In the data rows, the value 50 means zero.
Some points, each followed by its number:
tensor([38, 50, 43, 58, 60, 54, 70, 50, 57, 55, 43, 52, 63, 55, 51, 57, 54, 63, 50, 46, 57, 58, 50, 45, 54, 66, 68, 52, 37, 46, 53, 40, 63, 64, 46, 52, 57, 59, 36, 52, 55, 61, 52, 62, 56, 54, 40, 46]) 0
tensor([41, 37, 42, 39, 45, 46, 54, 67, 48, 50, 37, 63, 58, 53, 46, 35, 65, 43, 61, 40, 52, 56, 50, 49, 51, 54, 52, 41, 48, 23, 50, 35, 37, 44, 45, 39, 48, 42, 46, 38, 63, 37, 52, 52, 43, 71, 54, 49]) 1
tensor([42, 40, 55, 56, 41, 59, 62, 48, 67, 52, 54, 37, 52, 44, 40, 59, 69, 57, 68, 49, 69, 53, 53, 52, 45, 60, 61, 53, 53, 49, 37, 37, 32, 51, 41, 65, 59, 40, 45, 50, 56, 66, 40, 24, 73, 60, 67, 48]) 2
tensor([48, 51, 53, 55, 44, 57, 52, 44, 50, 44, 51, 56, 58, 55, 44, 57, 44, 50, 50, 48, 45, 43, 51, 45, 40, 56, 51, 57, 45, 58, 44, 53, 45, 57, 51, 55, 48, 49, 49, 51, 52, 55, 56, 45, 59, 53, 48, 53]) 3
tensor([59, 40, 64, 41, 71, 44, 38, 42, 54, 39, 77, 40, 27, 44, 61, 64, 26, 56, 39, 53, 40, 26, 38, 50, 55, 41, 56, 61, 67, 83, 47, 60, 65, 69, 47, 53, 56, 53, 47, 33, 55, 44, 33, 33, 43, 31, 34, 52]) 4
tensor([39, 61, 59, 50, 60, 42, 49, 43, 45, 52, 46, 39, 43, 44, 47, 50, 49, 48, 48, 40, 62, 57, 59, 49, 56, 46, 47, 49, 49, 64, 51, 59, 49, 46, 45, 50, 43, 43, 48, 43, 54, 44, 53, 42, 59, 39, 43, 44]) 5
tensor([65, 55, 30, 58, 58, 63, 56, 54, 48, 48, 35, 35, 25, 26, 40, 46, 49, 33, 43, 59, 71, 66, 68, 47, 47, 43, 34, 48, 37, 38, 53, 40, 46, 58, 69, 76, 54, 57, 61, 65, 17, 20, 49, 43, 25, 39, 58, 55]) 6
tensor([74, 28, 55, 24, 40, 34, 69, 70, 66, 61, 29, 55, 58, 32, 56, 24, 72, 59, 94, 06, 32, 57, 52, 41, 75, 53, 37, 62, 53, 25, 67, 62, 23, 08, 48, 69, 13, 50, 50, 69, 85, 70, 43, 54, 72, 68, 27, 47]) 7
tensor([50, 41, 45, 41, 57, 60, 41, 99, 35, 45, 41, 72, 43, 30, 39, 33, 61, 19, 43, 66, 55, 57, 65, 58, 44, 64, 43, 50, 57, 00, 57, 36, 52, 27, 69, 40, 74, 53, 60, 68, 46, 23, 27, 17, 00, 70, 71, 26]) 8
tensor([39, 59, 59, 52, 60, 45, 50, 46, 45, 51, 46, 37, 42, 45, 47, 52, 49, 47, 47, 40, 63, 58, 57, 51, 51, 47, 46, 50, 48, 65, 51, 56, 49, 49, 45, 50, 45, 43, 47, 42, 52, 44, 53, 41, 58, 43, 44, 43]) 9
tensor([65, 47, 39, 43, 52, 57, 82, 73, 47, 36, 26, 68, 50, 48, 67, 35, 40, 55, 92, 30, 36, 20, 83, 46, 94, 60, 36, 42, 25, 30, 57, 15, 34, 59, 49, 91, 39, 69, 81, 77, 63, 35, 29, 25, 52, 55, 47, 47]) 10
tensor([33, 79, 66, 51, 51, 49, 52, 42, 51, 54, 48, 51, 51, 47, 41, 68, 46, 46, 27, 56, 57, 49, 73, 42, 53, 34, 54, 25, 26, 58, 32, 54, 38, 51, 58, 53, 40, 36, 50, 56, 28, 62, 49, 56, 42, 32, 59, 68]) 11
tensor([36, 64, 67, 57, 30, 42, 42, 47, 32, 49, 56, 52, 40, 63, 50, 50, 58, 45, 49, 53, 43, 50, 53, 51, 38, 45, 52, 58, 51, 53, 45, 59, 61, 43, 35, 54, 53, 48, 46, 38, 46, 54, 57, 59, 57, 53, 47, 59]) 12
tensor([61, 57, 39, 57, 50, 53, 58, 48, 45, 50, 40, 41, 35, 35, 47, 49, 47, 37, 44, 54, 62, 57, 68, 49, 53, 46, 47, 50, 41, 48, 54, 46, 46, 54, 60, 64, 54, 54, 56, 59, 37, 31, 48, 40, 37, 42, 52, 49]) 13
tensor([35, 42, 42, 59, 18, 42, 45, 42, 55, 49, 46, 39, 46, 67, 53, 00, 99, 39, 50, 65, 70, 73, 73, 52, 76, 39, 64, 10, 50, 42, 62, 30, 49, 31, 42, 36, 53, 19, 47, 24, 54, 54, 31, 41, 54, 41, 58, 39]) 14
tensor([33, 73, 62, 69, 63, 60, 53, 52, 41, 54, 46, 40, 44, 73, 50, 79, 27, 41, 58, 50, 65, 40, 39, 62, 38, 53, 44, 69, 54, 50, 37, 47, 63, 69, 43, 49, 58, 63, 64, 69, 44, 37, 73, 58, 71, 50, 56, 45]) 15
tensor([40, 56, 55, 68, 36, 44, 38, 31, 50, 44, 56, 34, 47, 64, 48, 43, 71, 47, 42, 60, 64, 54, 49, 50, 48, 43, 58, 39, 52, 59, 47, 50, 53, 57, 54, 53, 46, 39, 52, 41, 40, 47, 47, 41, 58, 35, 64, 53]) 16
New points follow, each followed by the numbers of its three nearest points above by angle, nearest first.
tensor([60, 61, 50, 41, 27, 38, 47, 53, 67, 66, 41, 64, 55, 38, 51, 60, 25, 49, 30, 70, 40, 56, 69, 26, 32, 41, 39, 56, 32, 53, 64, 44, 56, 22, 39, 65, 63, 49, 46, 51, 49, 73, 51, 61, 40, 47, 45, 62]) 11 12 13
tensor([46, 42, 39, 33, 59, 57, 36, 99, 33, 26, 37, 68, 50, 33, 31, 41, 58, 30, 45, 66, 54, 60, 72, 57, 37, 66, 40, 47, 60, 00, 54, 31, 45, 19, 64, 45, 76, 54, 56, 66, 41, 14, 31, 23, 00, 67, 73, 37]) 8 1 6
tensor([28, 72, 61, 68, 70, 57, 54, 50, 40, 48, 39, 41, 41, 70, 47, 79, 25, 46, 59, 45, 62, 43, 42, 61, 39, 55, 38, 66, 51, 51, 44, 44, 64, 72, 44, 44, 48, 75, 69, 71, 42, 39, 75, 63, 66, 57, 56, 47]) 15 3 0
tensor([54, 51, 48, 58, 43, 51, 48, 42, 54, 53, 52, 44, 53, 61, 55, 49, 53, 47, 56, 52, 53, 42, 44, 52, 46, 46, 49, 42, 51, 46, 46, 47, 34, 53, 53, 46, 52, 45, 60, 50, 51, 45, 56, 50, 62, 53, 57, 62]) 16 2 15
tensor([54, 48, 51, 48, 53, 44, 47, 52, 43, 55, 49, 53, 53, 56, 56, 55, 42, 42, 44, 48, 51, 41, 41, 45, 46, 46, 55, 46, 41, 59, 45, 49, 45, 60, 52, 50, 51, 48, 47, 37, 58, 37, 53, 43, 47, 51, 50, 56]) 4 3 9
tensor([70, 48, 62, 69, 56, 59, 52, 68, 02, 31, 50, 94, 50, 55, 59, 13, 44, 23, 56, 49, 09, 38, 55, 76, 46, 59, 31, 75, 59, 54, 69, 77, 49, 44, 42, 68, 77, 89, 70, 62, 60, 41, 61, 44, 40, 70, 38, 52]) 8 10 12
tensor([54, 47, 33, 43, 31, 51, 44, 43, 60, 49, 52, 51, 60, 51, 48, 42, 50, 57, 45, 50, 46, 60, 46, 35, 48, 54, 57, 42, 52, 50, 54, 48, 51, 37, 43, 38, 50, 32, 34, 41, 50, 50, 58, 58, 52, 50, 44, 51]) 14 1 7
tensor([38, 47, 50, 52, 67, 56, 47, 51, 48, 47, 67, 31, 26, 46, 45, 56, 46, 53, 43, 63, 63, 55, 46, 56, 35, 52, 46, 62, 60, 54, 49, 48, 69, 59, 44, 42, 71, 53, 36, 44, 46, 49, 48, 46, 62, 59, 43, 44]) 4 15 9
tensor([55, 46, 44, 21, 12, 39, 55, 74, 62, 50, 29, 69, 46, 62, 55, 37, 60, 64, 98, 52, 23, 58, 70, 56, 64, 49, 33, 51, 44, 25, 61, 37, 52, 16, 23, 70, 52, 62, 56, 71, 54, 62, 55, 80, 50, 66, 49, 48]) 7 10 1
tensor([48, 45, 48, 58, 44, 63, 30, 19, 53, 55, 75, 42, 14, 37, 41, 60, 65, 60, 38, 57, 40, 48, 28, 66, 45, 11, 70, 48, 73, 31, 32, 76, 33, 61, 94, 25, 08, 32, 63, 69, 19, 55, 47, 94, 16, 26, 60, 62]) 11 16 6
tensor([82, 41, 45, 46, 12, 60, 46, 54, 74, 36, 79, 46, 42, 53, 55, 40, 31, 47, 35, 65, 37, 39, 46, 16, 27, 56, 36, 85, 64, 41, 56, 42, 51, 35, 36, 74, 49, 32, 37, 51, 44, 58, 34, 61, 89, 57, 38, 56]) 3 12 7
tensor([56, 46, 42, 52, 50, 81, 47, 34, 45, 28, 71, 47, 32, 42, 33, 45, 53, 62, 54, 51, 31, 48, 55, 64, 43, 48, 51, 60, 60, 67, 39, 65, 39, 68, 59, 46, 48, 48, 44, 58, 29, 49, 49, 49, 51, 58, 49, 53]) 3 4 6
